(in the rows, 128 means zero)
A state moves one step at a time under one of 6 hidden systems, and each row is a state written as 20 numbers. Each run below is a few steps of one system.
seq 1, q787:
[[ 94  73 146 148  62 119 118 151 152 132 111 106  96 180  69 159 219 101
   88 135]
 [102 191 150  93 137 164 104  96 138  91  43 137 155 135 173 125 176  66
  142 135]
 [ 63 141 160 111 131  86 122 111 123 114 212 143  99  97 123 102 164  86
  172 162]
 [166 150  99 131  65 119 127 138 129 165 114 169 124 149  74 111 191  97
  150 170]
 [159 156 112  60 174 157 150 116 129 133 122 153 175 104 119 114 117  76
  153 162]
 [134 106 108 121 126 130 158 143 126 137 192  83 134  69  84  97 142 138
  144 162]
 [162 157  95 130  99 190 159 129  80 156 111  95 144 138  91 141 135 137
  136 134]
 [145 124 132 114 159 156 122 124  60 122 142  88 130  93 129 150  77  92
  129 114]
 [167 121 126 174 113 118 105 149  94 148 142  81  95  84 146 145 114 158
  134 127]
 [176 148 114 139 130 129 127 123  79 144 110 160  98 143 178 151  93 157
  126 111]
 [159  74 135 146 139  90 149 140 122 126 144 157 118 112 175 137  77 136
  106 110]]
seq 2, q575 (11 x 20):
[[130 138 123 144  92 118  72 113  51 127 155 125  73 133  96 135 137  99
  130 141]
 [191 149 128 164 120 100  93 143 136 127  77 146 162 109 131 153 111  75
  136 121]
 [192 141 119 108 185 117 127 138 121 125 160 132 121  97 123 142 126 160
  144 162]
 [162 108  74 135 101 121 176 119 100 111 149 136 138 102 120 118 108 137
   92 112]
 [144 113 159 145 142 155 203 140 113 138 105 107 162 136 149 140 118 136
  142 112]
 [112  66 152 122 141 152 128 140 103 126 135  78 100 119 143 112 116 148
  108 139]
 [109 119 146 182 100 119 105 120 130 110  98 116 120 131 173 106 109 152
  118 107]
 [123 134 173 135 152 116  94 117 121 136 131 154 111 172 145 151  95 140
  131 133]
 [133 101 117 123 134  96  93 131 166 126 138 157 132 146 111 122 105 131
   93 136]
 [123 154 109 116 151 121 145 124 170 119 121 161 156 147 119 112 125 169
  137 123]
 [ 87 122 119  92 138 147 158 115 128 120 157 135 136 150  88 118 123 123
  125 131]]
seq 3, q36 (11 x 20):
[[168  97  61 187  41  94 159 156  87 156 141 146 143  86  99 128  85  80
  124  74]
 [171 131 137 114 187 142 144 183 115 154  91 117  85 131 166 229 155 170
  160  83]
 [141  71  76  86 140  78 150 126 110  70 187 166  72  72 157  88 150 153
  100 127]
 [149  95 152 200  77 102 228 143 112 122  98 149 138 159 176 131 151 159
  134  99]
 [120  64 198  82 176 140 141 117  77 105 126 142  73 184 162 161 153 121
   98 147]
 [124  60 162 157 110  83 112 123 155  63  86 153 135 121 182  44 134 109
  101 157]
 [ 93 144 223 162 140 130 128 111 143 128  97 150 139 223 139  98 140 165
  165 174]
 [109 111 170 106 147 124  58  91 123  99 124 159 156 189  76  85  77  60
  103 182]
 [123 168 163 170 148 130  68 128 214 124  80 106 223 140  96  97  92 111
  144 156]
 [ 90 204 121 106 169 169  64  93 164 144 171  98 168 158  32 121  89 153
  138 168]
 [117 191  61 145 107 156  80 103 152 141 151  79 204  88  49 136  53  86
  100 103]]
seq 4, q533, 11 rows:
[[ 91 140 129 127 150  96 114 126 104  43 154 118 108  65 137  80 145 114
  174 116]
 [161 155 185 184 111 113 158 137  89 149 138 115 125 141 117 159 169 115
  180 170]
 [181 108 130  84 159 135 100 119 100  93 106 137 107 141 115 142 165 109
   89 179]
 [155 133 137 129 164  97 141 122 164 106 153 132 169  79 153  89 110 139
  135 169]
 [145 135 145 126 133 161 177 118 107 163 149 128 145 166  95 107 108 157
  137 171]
 [143  96 116 105 134 163 125 114 104 111 104 104 158 121 118 116  79  91
   89 128]
 [119 122 153 152 153 145  97 147 151 154 118  88 140 111 137 112  77 149
  148 125]
 [121 136 112 139 107 139  85 121  87 148 146 123  95 148 104 123  92 150
  129 120]
 [146 140 115 149 124 107 102 121 120 129 134 134 130 105 147 176  90 105
  105  94]
 [132 119 122 129 137 110 118 149 160 159 146 129 105 133 134 169 129 173
  114 110]
 [123 131  78 129  98 114 144 122 135 117 140 148 116 128 125 126 139 166
  100 101]]
seq 5, q107 (11 x 20):
[[119 102 117 147 142 115  99 156 169 103 147  95 149 148  26 147 132 151
   99 116]
 [122 182 108 145 141 142 113  99 152  70  99 103 168 143 109 160 134 163
   78 108]
 [ 93 154 142 118 137 135 106  85 157 112 165  80 135  96 142 168 148 102
   76 140]
 [144 149 100 148  69 136  98 101 139 166 141  98 113 104 145 146 139 129
   81 149]
 [139 164 100  92 112 148 137  99 108 164 125 141 110 102 200 148 128 114
  115 120]
 [125 105 104 100 100 126 151 143 112 176 165 137  94  79 157 121 124  97
  148 120]
 [141 109  97 124 100 142 168 157  83 156 110 136  97 127 133 120 136 144
  162  91]
 [115  88 126 110 149 126 160 155  81  93 111 142 100 124 141 119 144 120
  162  85]
 [118  89 147 162 123  96 139 164 109  91 116 128 105 129 110 114 164 132
  163 113]
 [145 119 167 159 135 105 128 136 106  71  92 152 112 172 122 122 171 150
  137 141]
 [143 116 179 144 146  89 128 118 143  75 116 155 145 154 125 115 161 113
  124 167]]
seq 6, q36 (11 x 20):
[[106  95 121 117 122 125 110 114 134 116 140 110 112 124 137 160 116 112
   62 103]
 [102 144 125 148 105 120 119 119 163 125 108 118 117 118 176 135 153 151
  106 106]
 [ 97 144 133 111 101 118 128 104 124 145 148 159  95 156 144 140 152 128
  119 130]
 [132 120 119 119 100 118 128 124 148 141  97 163 130 137 145 134 144  81
  114 124]
 [115 138 137  99 140 133 138 140 160 136 102 151 130 144 138 129 172 122
  146 138]
 [110 118 119 103 121 132 147 128 132 113 128 147 136 140  98  93 152 110
  138 136]
 [121 126 144 137 122 145 147 137 121 111  99 117 157 138 102 118 146 102
  147 127]
 [123 136 145 118 150 142 111 134 110 102 124 102 128 127  98 124 150 113
  148 147]
 [140 149 124 150 118 125 107 122 115 103 126 112 144 110 104 100 133 119
  141 150]
 [153 161 138 145 133 137 122 122 112 140 134 117 140 129 111 138 119 129
  148 150]
 [158 141 113 117 140 138 113 123 118 146 143 117 136 102 113 131 103 124
  125 152]]
seq 7, q834:
[[145 170 103  97 124 147 109  90  75 135 155 134 116 123 129 172 114 100
  108 119]
 [156 139 111 134 103 115 126 135 143 156 123 118 140  67 165 147 134  81
  131 123]
 [155 135  94 112 135 142 146 152 125 170 132 112  98 108 138 149 149 170
  136 124]
 [139 107  90 126 109 129 173 142  82 109 118 138 112 105 141 136 132 122
  135  81]
 [136  94 152 157 126 119 160 168 125 144  91 126 120 135 158 147 146 131
  160  96]
 [139  81 140 125 145 117 122 155  97  99  97 142  81 152 137 123 154 159
  132 119]
 [132 110 153 145 128  91 140 135 112  83 100 182 125 154 153  87 131 138
  155 127]
 [135 100 181 128 153 109 135 129 135 127 118 174 123 191 135 102 122 136
  135 167]
 [134  97 148 114 142 124 118 111 140  93 123 154 147 154 107  63 123 126
  106 185]
 [100 135 160 123 148 137 130  99 163 118 146 123 180 147 105  69 101 131
  135 178]
 [ 88 127 147 112 137 162 103  93 139 137 165  94 164 151  75 100  88 111
  101 168]]
seq 8, q787 (11 x 20):
[[143 100  69 176  78 112 135 162  95 133 148 119 134  72  82  49  73 129
  168 105]
 [171 158 132 136 164 174 131 165 121 202 107 115 155 155  96 160  68 165
  179 117]
 [155  92  84 109 192 127  90 152  97  73 138 110 109  95  97 130  76 164
  106  90]
 [150 163 117 214 113 116 139 134 145 122 120  88 163 102 140 166 104 179
  116  86]
 [130 131 143 113 165 140 109 108 101 131 140 137  91 184 142 204  93 163
   79 106]
 [133  88 120 165 101  93 101 114 143  83 117 121 120 103 182 143 112 122
   55 100]
 [ 99 144 167 147 118 124 135 110 165 166 121 135 113 157 205 153 134 165
  114 128]
 [ 88  76 122  96 116 111 124 121 127 109 124 178  87 165 158 110 137 124
   95 110]
 [100 104 153 153 101 107 145 148 185 133  85 146 158 135 159 102 146  98
  142 115]
 [ 79 124 163  88 156 136 132 138 156 127 119 152 114 172 116 111 168 142
  166 136]
 [ 94 123 120 132 111 107 131 136 139  74 107 148 150 136  78  81 167  97
  152 120]]
seq 9, q533:
[[131 116 101 164  75 145 140 138 108  90  72  88 122 111 141 104 172 151
  116 107]
 [109 136 174 137 150 125 139 126  91  95 101 129  88 135 207 128 147 148
  160 116]
 [146  78 170 150  98  82 127 139 103 119 134 158  85 144 150  97 160 116
  132 171]
 [184 138 138 126 130 103 124 122 144 116  77 199 152 159 155 112 147 113
  133 160]
 [125  99 152  82 179 108 151 126 148 108 137 192 153 160 114  95 114 111
  140 159]
 [129 110 140 141 120 132 151 124 156 119 120 140 201 153  66  80 104  96
  130 155]
 [101 152 158 114 168 176 105 114 138 112  97 108 188 169  76 122  90 101
  136 134]
 [ 74 135 154 129 144 146  64 108 126 125 163  73 148 120  76 124  81  91
  122 137]
 [124 199 127 152 115 150  53 105 137 167 153  78 145 114  90 171  98 114
  118 141]
 [134 181  93 100 143 146  68 103 122 172 189  91 101  98 115 206 103 132
   93 125]
 [148 152  58 122 110 130 127 128 147 183 196  89 109  58 138 181 118 155
   96 111]]
seq 10, q834:
[[114  77 140 128 140 135 133 157  88  96 112 107 115 136  92 145 132  93
  134  96]
 [128 135 160 172 140 103 104 155 133  93  97 115 125 123 132 128 152 132
  166 118]
 [139 141 159 139 154 101 106 126 101 110 156 152  93 151 133 141 126 152
  139 143]
 [169 130 142 144 123  94 127 103 116 111 128 166 143 130 140 130 117 105
  108 158]
 [158 127 148 120 150 129 147 123 157 144 132 134 151 126 151 118 123 146
  114 174]
 [124 102 115 108 130 146 154 108 121 121 155 111 134 121 118  89 115 148
   97 151]
 [ 99 127 132 142 111 158 143 121 128 131 116  96 165 129 125 102  99 123
  130 120]
 [ 92 118 137 122 137 158  88 129 130 144 121  90 120 135 118 135 102 126
  125 110]
 [113 147 108 142 110 117  73 128 136 120 129 114 118 107 119 127 112 121
  123 103]
 [130 168 110 137 132 112 105 128 142 149 140 148 126 129 126 166 115 132
  129 104]
 [149 132 101 112 125 111 131 124 143 134 145 141 122 112 128 172 135 116
   99 114]]
seq 11, q107, 11 rows:
[[105 137 158 110 166 161 125 121 140 155 155  61 147  94 132 179 127  90
  123 133]
 [142 126  87 139  98 147  75 127 118 156 143  78 103  89 122 106 107 164
   99 141]
 [117 186 115 137 122 138 131  95  84 129 135 128 112 101 193 144  93 131
  137  87]
 [132  91 136 119 130 108 130 148  96 165 180 123  76  93 150 173 119 103
  132 110]
 [176 100  86 147 105 109 151 160 102 135 116 152  92 103 151 124 130 165
  128 100]
 [119 100 140 120 148 109 201 144 100  94 128 153 102 124 178 133 156 151
  149  94]
 [122  49 160 158 106  97 172 166 122 103 127 130 103 141 120 106 173 131
  130 128]
 [138 100 166 160 121 118 144 145 136  86  53 147 129 174 146 101 180 146
  136 132]
 [101 112 190 125 143  96 116 126 163  81  97 164 135 172 137  89 169 110
  140 165]
 [129 136 172 152 109 107 100 118 180 130 103 163 163 191  90  96 147 105
  133 187]
 [142 172 149  97 156 147  92 103 180 138  96 168 189 188  90 116 115 103
  120 182]]
seq 12, q575 (11 x 20):
[[178  94 164  79 143 163 129 104  74 167  80 180 101 196 185 189 102  74
   83 135]
 [154  38 144 118 145  76 125 159 202 143 139 149 131  69 190  71 117 123
  115 167]
 [131 139 107 139 105 123 167 125 112 139 133 186  91 177 146  59 133 239
  164 145]
 [ 89  76 140  95 131 137 148 123  83 123 112 187 140 192  97  83  61  72
  140  99]
 [102  91 174 158 153 114 112 172 191 117 110 110 175 142  72  61 132 134
  172 160]
 [ 91 176 110 119 141 161  65  97 106  74 127 115 122 162  69  70 128 180
  137 151]
 [ 88 191 130 143 122 125  94  75 131  95 148 125 196 134  83 128  81  59
  114 124]
 [151 193 136 133 146 156  98 118 175 163 148  76 179 126  56 177 145 119
  125 176]
 [139 191  47  82 123 177  97  93 136 142 148  78 145  68 112 157 121 122
   81 127]
 [123 190  98 140 104 144 168 120 132 178 171  74 156  51 159 200 126  98
  138  88]
 [148 115 108 122 106 164 146 166 101 208 146  60  83  89 145 230 156 129
  118  93]]

Which system made each run below?
seq 13:
[[137 180 141 148 158 114  62 104 145  90 104 144 142 140 138  96  98 158
  132 147]
 [116 137 163 131 143 104 129  94 108 140 193 158 134 161 117 140  82 113
  117 156]]

q533
seq 14:
[[148 135 109 135 179 107 125 165 123 116 130 142 116 108 128 156 101 166
  164  73]
 [137  94 116 160 124  97 153 149 108 101 157 132 110 139  95 139 134 170
  116  99]]

q533
seq 15, 2 rows:
[[133  94 116 128 115 135 179 184 160 186 115 103 122  69 173  86 162 156
  195 126]
 [130  85  97 118 128 165 160 166  52 131 114 128  83 167  79 115 121 170
  155  94]]

q834
seq 16, 2 rows:
[[ 76 178 189 132 122 161 160  94 121 161  97 155 148 167 201  87 110 127
  185 137]
 [ 95  79 158 105 116 126  62 127 123 186 172 127  90 159  82  98 102  94
  130 176]]

q575
seq 17, 2 rows:
[[116 137  88  90 140 174 111 118 122 101 111  76 124  87 126 124 142 128
  112 113]
 [ 89 162 123 149  98 135 114 116 103 123 147  79 107  83 139 123 146 124
  146 112]]

q107
seq 18:
[[142 108 173 153 132 109 158 113  93 110 127 157 130 178 149 137 112 130
  116 138]
 [164  81 163 136 154 103 128 145 163 122 107 145 155 127 142 125 125 118
  122 153]]

q107
seq 19, 2 rows:
[[148 106  93  93  91 166 111 125 130 208 143 104 127 114  96 161 104  77
   74 140]
 [137 155  94 124 128 142 131 162 176 171 102  98 146  49 179 133 121 140
  166  91]]

q575
seq 20:
[[124 159 131 132 172 171  97 141  75 100 104 113 127 139  89  71  83 174
  203 126]
 [108 139 171 157 180 112  86 122  74  80 169 107 134 122  89 131  64 106
  161 113]]

q107
seq 21 (2 x 20):
[[113 122 150 126 102 131 179 110  74 138 157 144 126 153 116 119 128  95
  146 137]
 [153 113 158 121 134 154 115 140 120 135  83 107 143 137 123 128 141  84
  138 155]]

q834
seq 22 (2 x 20):
[[105 158 124 139  88 134  96 127 139 227 119 176 105 161 172 130  71 133
  164  95]
 [120  99  85  68 152 120 106 146 123 166 133 198 102 147 120 151  74  94
  131  73]]

q107
seq 23:
[[115 136 104  97 107  85 170  92 184  89 173 164 164  92 115  95 190  77
   98 171]
 [133 153 140 134  86 183 205 123 144 158  83 101 179 170 104 132 198 117
  125 156]]

q36
seq 24:
[[136 100 137  95  83 141 218  95 106 183 142 171 143 143 170 127 137  70
  112 154]
 [133  32 155  83 123 159 165 154 124 158 114 105 116 106 153  88 151  91
  130 168]]

q787
seq 25, 2 rows:
[[155 139  92 140  51 156 185 130 108 139  43 168 146 170 132  78 170 129
  143 123]
 [ 96  88 169  78 192 136 153 140 105  78  81 166 123 142 180 109 122  88
  167  96]]

q533
seq 26, 2 rows:
[[162 196  19 133  65  97 127  99  82 121 159 191 118  95 114 116 105 128
  129  93]
 [154 119 133 117 171 117 213 163 129 164 138 139 142 112 163 237 121 118
  140  64]]

q533
seq 27 (2 x 20):
[[115  91 115 109 148  74 155 184 212 142 155 152 133 114 102 178 184 116
  131  92]
 [ 98 160  77 120 105 134 170 134 165  92 111 135 142 150  67 108 212 170
  136 107]]

q533
seq 28 (2 x 20):
[[140 179 160 130 142 146  99  79 118 146 127 156 199 151 122 100  43  65
  136 180]
 [161 147 114 123 140 149  91 118 174 187 178  93 179 107  51  97  77 139
  126 199]]

q575
seq 29:
[[108  76 178 130 192  95 130 170 124  98 136 141 123 130 128 185  97  90
  142  68]
 [140  85 136 161 138  86 122 158 165  73 121 116 106 138 111 139 185 190
   94 133]]

q575
seq 30 (2 x 20):
[[136 135 170 143 145 118 136 133 119  94  89 153 135 177 130 130 154 136
  153 138]
 [130 104 166 120 151 100 112 127 148  90 126 145 142 150  98 104 144 109
  124 174]]

q107
seq 31 (2 x 20):
[[203 136  89  89 155 107  59 137 119 123 127 148 111  96  98 148 139 101
  113 163]
 [186 167  75 139 129  91 172 124 129 104 145 162 167  66 139 123 129 125
  138 125]]

q575
seq 32 (2 x 20):
[[143 113 142 137 123 178 161 140  92 121  90  82 146 155  93 151 158 120
  133 130]
 [127 116 142 114 155 145  93 131 115  78  97  85 122  93 136  95 150 119
  134 149]]

q107
seq 33:
[[127 145 136 129 130 150 189 137  95 104  78 181 136 205  98  79 150 168
  188 123]
 [114  81 185 112 173 116 140 135  81  76 136 132 152 139  81 119 113  46
  153 135]]

q36
seq 34 (2 x 20):
[[ 33 110 187 162  84 126 192 122 107 148 148 143  90 196 159 100 153 158
  172 109]
 [ 78  65 179 114 106 143  57 149 124 140  63 145  85 216 102 114 144  83
  123 128]]

q575
seq 35, 2 rows:
[[104 196  88 112  93 110 135  70 103 101 144 200 144 155 114 107 120  91
  127 118]
 [126 135 153  92 120 131 140 125 182 193 128 149 158 138 129 162 148  55
  135 161]]

q834
